Each path below is one point turned by a fixed rotation once a step. After each direction that follows a path, write how fast that rotation turns it, in degrees each step (0 if it stays still).
Each turn is a multiple of 5 degrees from 10 to 175, or 0.
Each row of a path follows its step; steps can be skipped.

step 3: [ 20 -16 -13  -9  33 -25   6  -5   3  -9  21 -36  12 -10  30   5  -2  -1
  -2  11  12 -19   9  15  16  19  34  -2  -7   2  28   5 -20  22   3  -8
  25  -3  11   1 -21 -25 -28  10  -1   3  16  -1 -26  19   3  -8  -8 -30
  11  14  29  19   4   7   9  -5  21  17   3  27  17  16  -6 -28  -5  21
 -27]
step 5: [-24  10 -17  28 -38 -21  11 -34 -16 -21 -13   6  -9   0   5  10  -3 -27
  30 -12 -14  -6  -9 -18   5  34   4 -14 -15 -15  10 -31  -3   8 -21   2
   6   6 -21   8   5  17  19  20 -22 -13  13  20   8 -34 -10  -9 -10  -2
  18 -12 -16  15   0  13  34 -13 -12 -25 -14   0   0   8  -8  20 -22   4
 -11]
step 23: [-37  17  -4  11 -18  16   4   9 -22   0  -7  23  33  24   5  10   1  18
  17   0 -16  30   8   0 -18 -18   9   7  29  16  14 -12   1   9  -8 -12
  47  -2  15  18 -17   4  -6  15  16 -21  14 -12   1  17   4  -5   7  -8
 -14  -6   9 -11  15  19  13  26 -50  19 -10  18  11  14   2  14 -24  10
   6]
step 24: [-19   8 -22  20  -7 -23   8  20   1   3  25 -20  39  17  18   4 -18 -29
  16   9 -13 -16  -5  -7   7  17  30 -25   1  -5  22   8   7 -19  20 -22
 -19   0   9   7 -12  13 -21 -32  -3  -1 -16   8  -9   8  -4  15 -10  -2
 -16 -12  -8 -41  28 -10  -3   9 -34   7 -18  -7 -19  -8  22 -26 -11  13
  12]
step 25: [ -2  -4 -17   4  40  -7   8   4 -27 -16  -5 -36  -9   3 -21  23  -9 -45
  29 -11  15  18   5   1  18  10 -19  -9  10 -33  16  37  37 -24  13 -16
  -8   1   6  -1 -12  11   2   9  11  10 -25 -23 -13  12  -2 -13   3   4
 -17  10   6 -12   3 -10  13  -9  22  19 -13  12  -8  -2 -16  18   1 -20
 -22]
step 26: [-28   0  12  19 -15   8  27   5  -9 -10  -8   2 -22  -7  10  18  18   0
  -1   3  -4   7  12  -8  25 -12  -3 -33  -3  -9 -35  -8  25   5  -3 -22
  18  24  20   2   6  11 -30   3  -2 -11   0   3  18  20  -6 -13   9  31
  27  -4  42  -4 -15   6  40 -10  39  16  15  29  -7 -19  13   6   9  -9
   5]
step 36: [ -3  -2 -11   7 -12  -8   3 -36  11   4  35  -8   6  38  41 -26  -6  14
   1  14 -13 -21  -5  -1  41   3  17 -23 -24   6  -5 -16  23  -2  -2  -1
 -19   3  -3  -6  31   8 -17 -11   3  14  24   0 -12 -14  20  17  -4   8
 -20  23  12 -38 -16  17  24   5 -19   3 -13  -4  -5  11 -21  -7  14  14
  -2]
step 38: [ 11   0 -12  16   4  -5  36   8  12  14 -14 -15 -14 -17  20  12  35   5
   3  -7 -10  16 -12   7  -5  19 -31  36 -17 -32 -15  17   1  32 -23 -10
  20   9  11   8 -18 -10 -15  11 -18   0   8   5  20  -3 -11 -14 -29   0
  35  25  13   5  -5  26  23   1   4  18  26   3  16   5   1 -19   7  25
  16]
[ -7  -2   1  -6   7   2   0  -4  -2  -6  -1  -4   8   5   7   3  -5   3
  -2   3  -1  -3   2 -10  -8   0   1   6  -2   1   9   0  -1   0   0   0
   4   1   1  -3   2  -2  -1  -5   2  -3  -2  -4  -1   6  -4   2   6  -5
   2  -2   2   2   3  -4   1  -2  -3  -8  -1   2   5   2   4   1   4  -5
   4]
35
[  7   5   4  -1   4   3   0 -10  -2   2   4   3   4  -3  -3  -5  -6  -7
   7  -4   2   0   3  -1  -1   1   1  -1   1   4   3  -3   2  -3   2   5
   4   6  -8  -3   4  -2  -5  -5   1   0   4   8   3   4  -5   0  -3  -1
   3   5   3  -3   3   0  -3   5  -3   9  -6  -4  -1  -3  -1   0   0  -1
   4]
90
[  4   3  -4   0   3   3  -5   3  -9 -10  -5   7   0   2   3  -3  -1  -4
   5  -3   4  -6  -1  -4   5  -2  -1  -7  -2   0  -2  -1  10  -4   0  -4
  -5   2  -1   1   5  -4   3   1   3   4   3   5   0  -2  -1  -6   3   3
   0  -1   2   1  -5   0   6  -3   2 -10   2  -4  -1   3   0  -3   4   0
   0]
70
[  2  -2   4  -1   7  -3  -3   0   3  -2  -2  -1   2   1 -11  -1   5  -2
  -2   4   0   1   0   4   2   3  -1  -3  -3  -5  10  -4   6   5  -3  -3
  -2  -1  -8  -3  -7   0   4 -10  -3   5  -5   0   1   5   0  -4  -5   1
  -5  -3   2   6  -5   1  -1   2   1   0   0   3   7   2   3  -3  -1   4
  -2]
115
[ 2 -1 -6 -6  3  3  2 -2  0  2  0  3  1 -1 -4  4 -9  5  3 10 -1  0 -4 -2
  3 -2 -3  4 -4  1  0  2  3  8  0  0 -2  9  2 -2  1  3  4  5  4  5 -4  3
 -7  2  2  2 -2  3 -4 -1 -8 -2  4 -1  2 10  5  3  2 -1  1 -1 -7  0  1  3
  5]
155
[ -2   3  -1   3   0   3   3  -2  -1  -7   8   5  -6   1  -3   5   2  -1
  -6   3   0   6 -11  -3   1   0  -1   5   7  -1  -2   1   0  -4   8  -2
  -6  -1   1  -3  -2  -5  -1  -5  -5   1  -7   2  -1   3   4   4  -5  -2
   5   6   6  -2  -2  -3   6  -2  -4  -1   0  -1   2   3  -5  -2  -2  -4
   2]
60
[ 1  6  2 -3 -2 -4  6 -5 -2  3 -3  6 -2 -2 -8  2  4  3 -4 -1  1  3 -1 -1
  3 -1  0  6 -2  0  3 -1  0  1 -3 -6 -4  3 -3  0  5  2  7  8 -1  0  7 -3
  3 -1 -5 -8 -4 -4  8 -6  4 -5  8 -3 -3  2 -6 -6  4  1 -2  0  6 -2 -2  1
  2]
65
